The rows below fall into families. The same turns and mirrors carry the whole set onto itself and the rows of a family onto each other. For each named row, which other rows are in its family? Write them in the order they are listed.
These 18 rows form 3 families of 6 rows each.
Q717: [ 10.9  53.9 -12.9   0.0   9.1   9.7   0.2  -0.6 -15.9 -11.1  -6.4   7.4
  16.1 -17.6  -7.6  16.6  17.3  18.5  34.9  -0.2 -21.8 -27.4  13.3   0.9
  13.1  -5.0  -8.4  12.2  25.5  -6.6   2.2  16.5  14.2  21.3   5.0 -19.5
   3.4 -20.1  -7.0 -29.9   4.9   1.6   4.9 -11.7 -11.4 -21.9 -14.8 -41.0
  27.1]
Q493: [  9.9   0.4  -2.7   3.2  -4.5  -5.9 -30.0  -1.0  14.5   1.1   7.7   5.4
 -23.6  -9.4  10.0   1.8  -6.6 -53.0 -13.7 -15.8  22.3 -12.5   4.6  19.7
 -29.7  -0.7  12.1 -34.3  -1.9  17.1 -18.4 -25.1   8.3   0.0 -13.3  15.0
  10.3  37.5 -15.3   5.4  -1.9  17.7   1.1   7.9  -1.1  18.0  11.4   9.8
 -29.1]
Q716: [ -1.7  26.6  -7.8  -4.0  12.1   4.5   2.6 -11.0 -16.3   5.1 -23.7  12.1
  32.5  -0.2  10.8  12.4  18.1  46.7  16.9  -8.6  11.2   0.3   6.1 -14.7
   7.6   2.3   4.9   8.4  18.3  -8.3   8.6   3.3  21.5  10.1  39.3 -33.1
 -27.2 -21.0  -2.3 -17.3   7.1  -7.9   2.8  -5.3 -20.8   0.2 -18.4 -33.4
   9.3]
Q271: [-11.9 -34.1  -7.3 -10.9  -9.9  -5.8 -35.7 -19.6  -5.9 -26.0   7.1   8.2
  -3.0 -14.0   8.1  13.7  -6.4 -37.8  -5.6 -14.8  -3.0 -43.8   8.8  12.5
 -14.4  51.4  13.0  -9.8   4.1  26.5 -18.2 -10.8 -17.0 -25.1   4.6  12.1
  -1.4   7.0  14.8  -4.3   1.9  17.2  -0.8   8.8   2.1   7.9  24.5   8.7
  -6.5]
Q201: [-12.3  22.9 -12.7  -8.8   6.2   7.3  16.2 -28.3 -11.1  -1.9 -23.8   3.7
  42.1  -1.0   5.8  11.9  -5.7  49.8  21.8 -10.9  -6.8   4.2  -3.8  -8.9
   9.7   9.4   4.9  14.3  14.9 -19.6   7.2   7.8  21.6  14.6  31.6 -23.6
  -8.1 -16.1  -4.9 -11.0   3.3   0.2  10.0  -1.8  -7.4   0.7 -30.7 -30.2
   1.5]
Q784: [-26.9  33.6   9.7   6.6   7.7  29.4  35.2  10.5  -5.3 -12.3 -18.1  10.8
  -8.5  -7.0   7.6   2.1   8.4  39.5 -18.0   2.2   5.2   7.5  -1.2 -11.6
  -5.8 -37.1  -0.9  -8.5   1.6 -27.5  11.1  -1.8  -4.0  30.9   8.6 -35.2
 -14.8 -10.5 -17.4  -7.2  15.0 -10.2  -4.4  -3.6 -12.7  -8.4 -22.4 -18.4
   9.4]
Q707: [-38.0  35.2   2.5  -4.8   6.1  28.1  36.3   3.7  -1.8  -3.8 -12.1   6.9
   0.4  -6.2  -0.3   6.3   3.4  47.2 -12.0  -9.5 -13.0  12.7 -10.2 -11.6
  -5.8 -20.0  -3.0 -11.3   2.8 -35.7  -0.5  -3.3   3.7  23.5  -4.3 -29.9
  -9.7  -7.0 -27.4  -5.5  12.5   3.4   6.7  19.8   0.4  -2.8 -32.2 -19.1
   5.0]
Q63: [ -7.0 -33.3 -15.7  -8.9 -15.0   8.4 -42.3 -17.9   9.8 -16.0   0.9   9.8
  -9.1 -20.0  12.6   7.5  -6.5 -43.1  -6.0 -19.6   8.8 -31.6   5.4  -7.0
 -22.7  32.3  19.4  -9.6   9.8  28.3 -24.0  -4.0  -5.4 -11.9  17.2  23.4
  10.9  10.1  24.5   6.0   9.3  16.9  -4.3  16.1   1.0  11.1  20.6   4.3
 -18.3]
Q547: [ -9.2 -25.0  -7.8 -40.6 -38.7  21.9 -24.5  -4.7 -16.7 -12.2  24.9  -1.2
  -1.1   5.3  22.4   2.0  19.7 -39.0 -26.7   3.5   6.2 -21.2   4.4  14.7
  -2.4  26.2  14.9 -15.2 -10.7  34.5 -11.4 -14.6  -1.5 -24.7  14.5  28.7
  -6.0   1.9  32.3  -9.9 -11.3   2.2   4.0   3.4   5.1  -2.8  12.9  -7.3
  -3.0]
Q200: [  9.6 -18.7   6.0 -20.6 -15.9   5.4 -32.8   5.3   5.1 -17.7  12.2 -14.6
 -20.1  17.8  20.8  -2.4  13.8 -49.7 -20.7  12.4  17.5   7.8   1.5  26.6
 -12.2   9.2  15.4 -31.7 -11.1   1.6 -16.6 -31.5  -7.8 -23.0  -5.2  18.9
  -6.8  14.9   7.1  -4.0 -28.5  -9.5   5.8  -9.1  -8.3   3.9  -8.7 -20.4
 -19.6]
Q422: [ -9.3  40.0  -9.0 -12.4   7.8   1.7   4.4  33.7   5.8   7.1   5.2 -16.2
  -0.2 -10.1 -27.0  27.4  -4.3  21.4  14.6 -10.5 -36.2 -14.6  23.0  -6.5
   9.1   6.1  15.2   4.0  16.1 -13.3   1.3  34.4  -2.3  17.4  20.0 -35.6
  -4.2 -13.3  -0.2 -20.1  -7.5 -14.7   9.2  -1.1 -15.7 -28.1  -6.8 -19.7
  36.7]
Q407: [-20.4  25.5 -10.2 -24.9 -13.7   6.7  26.0  32.9   2.4   5.4  -7.9  -8.1
  24.4 -11.9 -11.5  22.0 -10.8  50.8 -15.4  -9.0  -4.0  -5.3  14.5 -12.5
   8.2 -12.6  16.6   0.8   9.9 -17.7  28.4  23.2   1.6   6.6  36.8 -31.1
 -29.4 -10.5  -4.9  -8.5   2.9 -10.4  22.2   2.6 -19.5 -10.1  17.2  -3.6
  13.2]
Q934: [  0.6 -26.6   3.3 -43.4 -12.9  24.2 -18.2  23.6   8.1 -18.5  28.5 -19.5
 -25.4   9.9   6.9 -26.1  -3.1 -26.5 -35.4  16.3   0.4  -6.7  -9.8  25.3
 -18.8   2.5   9.4   0.5 -14.1  24.5 -17.5   3.8   5.1 -26.1  11.5  18.3
   0.8  23.0   8.5  -4.2 -22.1   9.7  12.2 -23.9  -1.3 -13.7  12.3  -3.3
 -14.1]
Q249: [  2.3 -32.5   6.3  -7.3 -15.0   5.7 -22.8  14.3  19.0   3.8  15.4  -0.6
 -16.9 -10.4   7.7 -24.0 -25.3 -29.1  -6.1  14.3  -0.9 -22.3   3.5  15.3
 -31.7   1.9  17.2  -2.6   7.8  33.7 -18.6  22.7   1.6 -18.9  12.0   5.9
  15.7  39.3   3.0  15.8   3.4   9.7  16.0  11.8   2.3   4.5  32.5  16.3
 -28.8]
Q938: [ 10.9 -14.7   7.4   0.4  10.9  -3.8 -28.0   1.1  -5.7 -12.3   2.1  13.1
 -26.4  -8.2   4.4   2.9  -1.5 -46.9  -6.1 -15.1  18.1 -10.4   0.6  33.1
 -17.5  13.1  14.8 -32.2  -4.6  14.9 -18.8 -21.8   3.3 -12.8 -28.4   9.9
   3.1  41.0 -18.4  -5.7  -7.4  14.6   9.2  -8.7  15.1  10.7   7.6   3.1
 -29.4]
Q120: [-18.3  40.7   3.6   6.8   4.2  27.2  16.7  24.5 -19.0   0.4   0.7  -4.5
  -0.4 -14.8 -25.6  16.9   5.4  17.8  24.7   7.3 -16.4  -3.4   9.0 -12.0
  -5.5 -32.2  -0.1 -17.9   9.0 -20.0  -1.8  20.3 -17.2  23.5 -14.3 -26.5
   7.4 -11.4  -1.4 -24.6   9.0 -18.6   8.1   3.6   3.8 -21.5 -17.6 -28.1
  28.0]
Q757: [-26.4  26.1  -2.8 -12.2 -10.4  15.4  26.7  24.1   9.2   6.5  -5.1  -9.3
  25.8  -8.4 -10.2  23.6 -13.6  49.9  -9.3 -10.1 -29.4  -0.6  13.8  -5.4
  12.0   0.8  23.4   1.0   9.1 -28.1  30.6  19.1  12.5  12.9  33.2 -30.0
 -20.6  -2.8 -13.9  -5.3  -1.9  -3.9  41.5   9.9  -5.2  -7.1  -5.3  -6.5
  -1.8]
Q484: [ -3.2 -35.5  27.1 -12.2  -0.6  -3.1 -17.9  16.7   1.3  -3.2  26.7   4.0
 -22.8  -3.7  -0.9 -18.0 -25.2 -28.3 -18.2  17.9  -8.3 -22.9  -2.1  17.5
 -25.2  17.5  14.6  -5.0  -1.7  35.2 -10.8  20.6  -6.5 -16.7   4.2  -0.9
  16.6  39.6  10.0   1.3  -6.4   5.5  11.8   0.4  19.5  -2.7  22.8  26.2
 -17.9]

The rest of the family of Q120: Q717, Q547, Q200, Q422, Q934
The rest of the family of Q407: Q716, Q271, Q784, Q938, Q484

